In the data rows, 128 means zero.
Here is a table of points, one per row:
"165 117 180 133 127 175 157 128 171 123 167 184 59 110 127 50 105 128 50
 163 151 52 156 172 147 119 98 152 131 164 71 167 83 206 93 159 129 176
 154 97 88 94 145 138 133 100 143 149 53 79 187 211 163 171 128 82 141
 80 158 130 97 177 142 195"
"180 179 125 114 132 96 185 133 169 116 90 92 182 184 123 143 108 138 166
 74 127 106 148 96 139 176 173 83 122 88 95 89 180 76 162 63 171 80
 96 97 159 166 189 80 110 148 48 67 188 131 171 115 168 174 179 169 77
 82 175 126 144 76 73 135"
"150 137 139 156 127 171 148 100 114 153 158 179 175 121 130 117 114 130 154
 141 114 113 152 167 64 125 60 57 130 184 142 194 67 93 178 77 166 178
 181 127 165 71 155 127 110 147 147 147 152 69 125 93 78 164 149 59 129
 169 66 126 104 186 123 186"
"156 111 194 109 130 88 146 142 193 102 171 92 124 99 129 168 106 129 126
 177 179 182 170 177 177 109 115 124 129 166 134 150 110 161 89 163 50 160
 139 58 91 98 82 150 146 55 147 154 132 114 170 157 161 89 100 105 154
 192 158 129 143 149 149 96"
"185 195 158 137 129 95 189 159 171 136 83 213 111 200 116 182 111 129 189
 46 152 136 153 87 198 198 172 120 131 193 174 60 165 109 165 179 208 48
 73 121 167 168 118 96 130 182 51 66 192 84 112 143 168 174 220 133 63
 143 167 128 124 104 68 50"
"138 97 185 92 128 100 134 151 170 88 164 96 146 95 130 155 106 128 139
 181 192 161 57 186 162 104 126 115 130 164 146 135 118 156 94 161 56 149
 124 200 87 89 50 155 152 196 151 150 145 123 155 137 158 96 142 126 156
 162 157 127 41 136 155 51"
"117 72 108 163 126 103 122 168 77 151 92 109 104 95 136 161 205 131 72
 137 131 68 74 103 143 67 181 141 129 84 48 82 178 66 89 172 130 96
 71 118 93 90 97 192 195 88 161 152 104 160 84 169 84 160 115 173 188
 138 72 129 223 74 183 146"
"166 171 103 107 128 97 174 122 146 94 88 94 191 174 126 131 106 124 137
 80 110 89 152 94 77 173 152 52 128 89 46 95 167 59 163 87 138 90
 112 79 163 167 191 72 100 135 43 74 159 147 201 94 164 179 118 187 80
 49 177 127 113 81 86 83"
"162 121 160 134 131 182 155 110 148 134 164 180 116 112 129 74 108 131 93
 151 135 83 152 175 118 121 82 188 129 163 61 179 79 57 89 162 147 186
 167 108 70 92 160 131 122 113 150 151 84 58 164 48 164 170 160 71 129
 112 159 127 113 185 128 85"
"154 171 91 96 128 90 161 112 135 96 94 101 179 173 124 113 110 127 102
 78 101 80 150 93 43 170 150 205 129 90 85 105 153 207 164 88 107 93
 119 73 158 168 192 76 96 122 153 67 136 161 181 72 166 76 49 169 88
 216 71 126 99 86 82 194"
"107 162 52 74 132 79 117 87 99 73 88 100 109 164 124 67 113 125 83
 101 78 206 158 89 142 155 130 167 124 93 163 130 130 166 161 86 62 124
 141 214 158 170 172 86 72 93 146 49 53 173 131 208 68 88 150 139 95
 156 80 129 149 119 91 93"
"163 128 147 144 128 176 153 104 133 141 166 171 164 126 129 94 109 128 130
 150 128 99 154 168 54 124 74 207 127 169 110 182 61 85 78 170 162 189
 173 116 181 89 158 129 120 134 142 149 137 54 142 84 66 165 165 60 132
 135 169 129 148 199 132 132"
"161 110 200 117 126 187 153 136 191 110 164 187 77 100 133 201 109 126 81
 171 168 206 162 169 167 111 106 148 127 160 108 155 95 173 92 160 97 166
 143 82 87 93 132 142 134 84 143 150 97 93 196 173 160 83 58 102 142
 56 158 127 159 163 144 147"
"87 78 115 178 129 102 106 177 99 169 97 107 59 90 137 188 207 127 117
 145 140 89 69 104 114 78 174 171 128 174 95 90 172 84 93 159 133 102
 86 127 89 99 125 179 181 114 146 149 50 174 63 191 81 164 101 186 177
 165 173 125 166 87 179 198"
"115 142 113 175 126 168 111 77 86 170 165 178 173 135 124 151 114 128 171
 127 96 139 152 176 156 140 76 106 124 86 187 173 90 125 170 87 163 158
 182 155 162 176 92 110 98 181 149 152 179 108 76 129 82 177 43 91 117
 49 81 125 114 166 119 149"
"70 155 69 51 126 191 83 78 80 46 82 92 40 156 123 43 114 128 126
 104 51 186 151 76 172 159 111 146 129 89 177 135 121 149 168 93 103 126
 152 187 160 167 134 98 73 73 148 165 114 157 109 181 80 87 164 131 103
 131 87 131 57 129 106 183"
"51 150 84 205 128 181 47 68 57 208 74 84 97 149 126 202 109 128 150
 111 64 164 147 180 172 154 106 132 128 91 181 148 110 149 166 87 131 139
 161 179 162 173 95 99 83 38 147 151 149 136 93 160 87 79 162 114 104
 105 88 131 104 144 101 136"
"90 140 96 191 129 177 85 65 68 189 177 183 142 141 125 176 110 125 167
 119 71 148 157 173 170 140 95 123 130 85 181 156 104 134 164 86 147 147
 168 154 166 165 46 102 90 211 146 152 159 130 56 147 81 70 121 101 109
 79 82 129 75 148 114 88"
"117 95 169 89 131 94 101 163 150 78 163 104 157 81 136 129 104 130 164
 178 194 148 63 81 145 98 131 96 130 165 156 128 123 138 89 164 89 147
 126 181 86 94 78 157 158 180 148 150 146 144 135 120 162 94 154 129 153
 130 158 127 168 131 161 188"
"88 89 157 81 126 104 79 176 141 53 173 108 140 78 130 111 93 126 166
 167 170 134 71 106 99 91 149 75 127 164 159 115 134 130 94 160 119 124
 109 171 84 99 121 170 162 156 150 151 140 156 108 106 157 91 144 147 170
 107 161 125 206 121 164 136"
"137 126 121 166 125 177 133 90 110 165 165 184 181 129 128 134 113 129 167
 135 107 124 148 170 116 135 68 74 127 73 167 184 76 111 165 84 172 167
 192 140 158 184 136 121 110 166 146 153 172 89 106 122 82 174 107 73 126
 204 81 129 100 179 127 97"
"136 62 87 155 131 103 133 162 63 143 94 106 112 100 131 129 206 125 59
 130 120 208 71 101 149 62 164 131 130 89 83 66 181 201 90 82 120 81
 56 101 84 89 63 191 206 75 34 153 118 133 103 143 84 169 110 155 194
 112 83 131 198 83 193 98"
"184 186 131 127 128 96 193 145 191 131 93 81 153 190 119 167 112 126 180
 62 142 125 156 97 172 181 186 98 126 78 148 74 175 89 162 191 194 66
 85 108 162 166 157 93 119 170 46 66 188 100 138 122 167 177 208 150 70
 113 166 130 101 91 73 194"
"55 89 139 45 128 100 48 188 131 208 179 103 113 79 133 85 221 126 157
 153 168 118 75 101 45 93 155 51 132 167 148 113 149 121 95 161 133 123
 101 150 91 98 129 166 166 135 146 147 119 173 94 89 157 89 106 155 163
 74 158 125 166 112 166 88"
"130 163 69 85 123 91 139 100 118 81 88 99 154 164 125 96 110 127 40
 92 85 55 151 93 114 165 129 178 125 90 139 121 147 187 165 86 52 106
 130 42 166 169 181 88 85 107 154 63 81 186 151 46 174 80 123 151 92
 177 81 131 160 108 96 140"
"62 82 134 204 126 106 76 188 117 173 89 103 71 84 133 64 203 128 142
 156 155 110 77 94 72 81 166 187 126 170 127 103 159 95 90 160 148 108
 89 144 92 96 129 180 177 127 144 150 81 195 77 67 165 88 53 170 176
 193 162 128 55 97 172 42"
Along one direction, these points spread out more than along any other. Take the direction at right angles to it along which they spread out most. Then take the direction at right angles to both along which they spread out most. Go by this last direction. Where along it does each point below lie, from 0 to 99? 50 is the average, and the first point above lies past it. One standard deviation of the points above along it is 16.
"163 128 147 144 128 176 153 104 133 141 166 171 164 126 129 94 109 128 130
 150 128 99 154 168 54 124 74 207 127 169 110 182 61 85 78 170 162 189
 173 116 181 89 158 129 120 134 142 149 137 54 142 84 66 165 165 60 132
 135 169 129 148 199 132 132" : 66
"70 155 69 51 126 191 83 78 80 46 82 92 40 156 123 43 114 128 126
 104 51 186 151 76 172 159 111 146 129 89 177 135 121 149 168 93 103 126
 152 187 160 167 134 98 73 73 148 165 114 157 109 181 80 87 164 131 103
 131 87 131 57 129 106 183" : 20
"166 171 103 107 128 97 174 122 146 94 88 94 191 174 126 131 106 124 137
 80 110 89 152 94 77 173 152 52 128 89 46 95 167 59 163 87 138 90
 112 79 163 167 191 72 100 135 43 74 159 147 201 94 164 179 118 187 80
 49 177 127 113 81 86 83" : 65
"165 117 180 133 127 175 157 128 171 123 167 184 59 110 127 50 105 128 50
 163 151 52 156 172 147 119 98 152 131 164 71 167 83 206 93 159 129 176
 154 97 88 94 145 138 133 100 143 149 53 79 187 211 163 171 128 82 141
 80 158 130 97 177 142 195" : 67
"62 82 134 204 126 106 76 188 117 173 89 103 71 84 133 64 203 128 142
 156 155 110 77 94 72 81 166 187 126 170 127 103 159 95 90 160 148 108
 89 144 92 96 129 180 177 127 144 150 81 195 77 67 165 88 53 170 176
 193 162 128 55 97 172 42" : 41
"162 121 160 134 131 182 155 110 148 134 164 180 116 112 129 74 108 131 93
 151 135 83 152 175 118 121 82 188 129 163 61 179 79 57 89 162 147 186
 167 108 70 92 160 131 122 113 150 151 84 58 164 48 164 170 160 71 129
 112 159 127 113 185 128 85" : 72
"180 179 125 114 132 96 185 133 169 116 90 92 182 184 123 143 108 138 166
 74 127 106 148 96 139 176 173 83 122 88 95 89 180 76 162 63 171 80
 96 97 159 166 189 80 110 148 48 67 188 131 171 115 168 174 179 169 77
 82 175 126 144 76 73 135" : 66
"130 163 69 85 123 91 139 100 118 81 88 99 154 164 125 96 110 127 40
 92 85 55 151 93 114 165 129 178 125 90 139 121 147 187 165 86 52 106
 130 42 166 169 181 88 85 107 154 63 81 186 151 46 174 80 123 151 92
 177 81 131 160 108 96 140" : 40
"51 150 84 205 128 181 47 68 57 208 74 84 97 149 126 202 109 128 150
 111 64 164 147 180 172 154 106 132 128 91 181 148 110 149 166 87 131 139
 161 179 162 173 95 99 83 38 147 151 149 136 93 160 87 79 162 114 104
 105 88 131 104 144 101 136" : 20
"107 162 52 74 132 79 117 87 99 73 88 100 109 164 124 67 113 125 83
 101 78 206 158 89 142 155 130 167 124 93 163 130 130 166 161 86 62 124
 141 214 158 170 172 86 72 93 146 49 53 173 131 208 68 88 150 139 95
 156 80 129 149 119 91 93" : 23
